128 stands for zero in the data rows.
Here are some numbered points:
[151 148 145 137 111 108 108 147 137 115 146 129 143 114 124 124 172 131 143 172  98 147 136 147  96 128  92 112 146 133 145 178] 0
[139 160 131 127 133 124 148 109 142 154 120 120  92  98 113 134 104 118 169 124 161 155 131 126 135 133 132 140  99 129 128 104] 1
[121 109 130 147 126 121 129 120 143 114 142  96 122 125 138 128 140 111 130 135 140 107 156 140 137 161 125 113 126 140 134 145] 2
[119 151  93 141 132 146 110 117 126 214 137 141 136 133 127 122 145 115 135 117 123 163  76 171 139 122 137 110 148 127 161 176] 3
[143  92 109 105 181 133 126 155  98 168 126 103 174 192 138 138 145 132  96 131 124 114 105 159  97 127 126 103 161 134 143  90] 4
[ 89  86 165 154  91 158 163 185 195  81 119  94  66 103 112 156 158 102 143 171 100 179 170 163 124  87 128 160 152 132 187 224] 5
[160  96  98 110 164 133 155 169 108 150 177  72 198 169 115 140 182 122  77 117  95  89 148 158 114 115 131  75 161 126 133 132] 6
[131 147 127 109 112 147 128  81 123 147 106 138 150 114 137 126  76 104 120 139 167 162 106 121 136 147 131 140 114 126 109 123] 7
[137 104  98  95 122 169 119 177  44 204 109 120 177 126 114 133 129 145  92  92  82 145  79 120 136 144 125 117 126 139 158 151] 8
[139 135 137 159 141 137 128 133 195  89 147 134  87 131 135 149 133 121 138 176  97 124 151 135 134 114 144 138 120 169 126 186] 9
[106 119 135 199 139 111 140 208  68 130 187 110  98 118 154 126 114  87 181  93 119 127 144 114 146 115  87  87 149 123 144 141] 10
[108 111 134 117 126 107 140 107 123 119 122 136 112 108 123 138 112 114 143 130 134 151 119  94 130 144 137 132 104 119 115 142] 11
[104 129 143 104  98 122 128 131 119 181 113 100 164 104 125 114 134 135 119 105 167 121 133 127 122 155 112 124 150 132 138 122] 12
[136  79  81  74 110 164 120 163  94 146 132  88 157 136 151 134  61 142 105  46 107  83 111 143 145 120 158 123 123 146 130 131] 13
[156 153 138 146 115 128 118 119 119 120 112 119 141 146 110 139 161 144 152 155 133 182 142 110  62 117 131  99 181 115 104 116] 14
[166  99 135 139 124 143 126 137 127  85 107 158  94 102 146 138  80 113 175  92 159 126 156 116 150 121 136 143 146 136  90 132] 15
[116 149 110 109 138  98 131  11 150 166 112 186 133 136 138  98  87 100 129 102 195 172  76  80 120 128 174 150  83  78  73 101] 16
[136 191 130 134 138 141 145 165 110 150 200 156 118 141 104 108 103 170 139 129 107 110 100 121 168 120 101 137 101  86 144 150] 17
New points follow, each followed by the numbers of its five nearest points above by angle, nearest first.
[137 104 139 130 143 163 124 158 109 182 145  96 165 181 162 127 108 118 129  92 136 149  78 145 131 129 149 111 119 159 146  92] 4 8 13 3 6
[ 85 125 131 120 110 121 116 128 182  77 146 132  54  85 132 128 133 118 154 108 118 142 143  69 135  82  94 145 143  56  83 125] 11 15 5 9 10
[ 93 238 129 109 112  73 107  97 133 154 148 168 113 121 124 111 110 132 177 161 151 153 147  83  78  94 138 151 101  85  91 122] 16 1 11 14 7
[106 147 110 142 133 167 105 122 125 125 147 174 137 143 122  73  87 199 106 124 100  79 106  97 195 142  88 142  99 131 119 109] 17 13 8 16 7
[111 118  89 100 137 133 126  95  91 158 150 141 113 128 174 104 128 149 163 108 157 166 126 113 107 143 141 121 119  86 111  98] 16 7 11 1 3
[167  84  96 120 135 138 115 156 115 110 129 151 116 142 129 185 125 142 113  84  89  96 110 107 167 109 133 101 170 125  80 107] 13 15 6 4 8
[ 88  72 117 111  95 127 129 167  92 154 104 169 148  70 121  94 127 134 117 130 127 155  99  62 176 182 128 136 102  95 182 181] 8 11 12 3 7
[168 140 142 147 111  94 137  90 127  94 110 140 121 155 149 161 125 155 109  82 132 118 147 144 129 105 142 137 128 184 112  93] 15 9 13 14 16
[172 150 141 117 107 121 126  73 114 153 126  83 188 174  92 118 139 125 121 100 138 113  96 125  97 119 158 104 157 161 112  84] 4 14 6 12 16
[121  71 129 117 127 139 146  92 146 100  94 133 122 116 145 121 190 103 125 151 129 162 198 142 105 111 143 153 123 107 123 142] 5 2 9 14 11
[152 131 115 110 139 126 120 116 122 152 139 172 118 142  94 131 160 179 124 145  86 144 105  98 155  82 149 134  98 144 163 116] 17 8 3 9 16
[134 182 121  88 132 144  92 109  96 136 130 181 121 142 121 104 105 163 128 125 108 145 134  55 131  87 145 143 122 114  89  93] 16 17 7 14 11
[187 182  90 105 140 143 103 107  83 168 118 197 130 172 123 111 104 164 113 132 122 140  89 127 148 102 112 139 102  98  69  54] 16 17 7 8 4
[132 125 116 129 153 124 151 105 159 100 111 117 111 140 114 142 130 121 128 150  81 141 155 122 130 149 132 103 105 127 125 146] 9 2 5 11 0
[156 114 149 128 105 110 138 132 132 110 122 115 142 138 157 150 128 128 130  96 134 127 139 131 114 129 137 134 151 123 135 125] 15 13 14 6 2
[145 100 133 138 117  98  96 174 124 108 154 132 134 161 159 156 161 131 140  52 116 105 123 143 151 110 119  96 168 115 108 102] 10 6 13 4 15
[ 85  80 107 104 124 114 133 160 145 164 120 123 162 111 124 112 159 128 174 126 109 150  99 150 127 168 170 112 155  92 166 196] 3 8 5 12 0
[161 184  90  94 104 118 122 100  87 169  97 148 128 160 155 114 157 139 153 122 153 198 109  51  84  98 170 155 128 128 110  94] 16 14 7 1 11
[124 144 146 155 141  95 118 151 141 126 151 118 115 128 132 126 107 110 161 123 168  94 132 140 146 132 118 134 132  98 130 150] 10 2 17 15 1
[124 169 158 169 130 147 138 161 185  63 111 120  80 121  81 130 164 124 146 176  81 130 192 142 139 120 123 163 137 124 177 182] 5 9 0 2 17
[152 149 137 121  85 132 159  99 168 168  99 183 121 164 126  81 125 123 137 144 111 155 139 114 113 109 131 152 112 156 117 120] 16 7 1 14 9
[148  87 140 110 147 146 101 136 115  97  91 127 140 162 107 140 151 149  64 125  90  92 140 192 158 133 116 152 132 215 115  90] 4 6 13 8 9
[178  70  72 101 109 143 132 181 135 130 121 130 122 147 162 174 139  94 150 103 146 218 128  85 124 137 186 112  95 147 162 162] 8 11 13 5 15
[110 170 118 146 168 100 164  81 111 217 164 148 126 155 110 160  63  89  87 134 152 150  76 134 123 150 177 121  72 125  85 127] 16 7 1 3 11
[ 77 137 119 209 154 133 123 220 162 107 133  92 100 111 100 101 191 101 186 242  83 114 135 238 160 177  63 183  91 148 208 191] 5 0 9 2 10
[120 109 130 109 149  67 124 113  93 129 129 159 127 127 103  71  71 133 156 111  99 119  93 135 139 141  94 125 111 106 132  74] 16 17 11 1 10
[148 148 209 171 150  16 164 180 168  74 217 131  69 108 138 139  97 112 217 122 175 100 124 140 134 131  78 116 139  94 132 154] 10 17 15 2 9
[121 173 185 142 168 121 115 152 114 124 172  96  87 134 118  96  86 123 160 113 162  73 110 111 135 151  47 108 155 109 105 111] 10 17 1 2 15
[ 77 223  46 101  91 101 116 127  89 183 123 186 113 101  61  65 155 136 116 170 104 141  83 102 117 152  90 147  55 115 133  95] 17 16 3 1 8
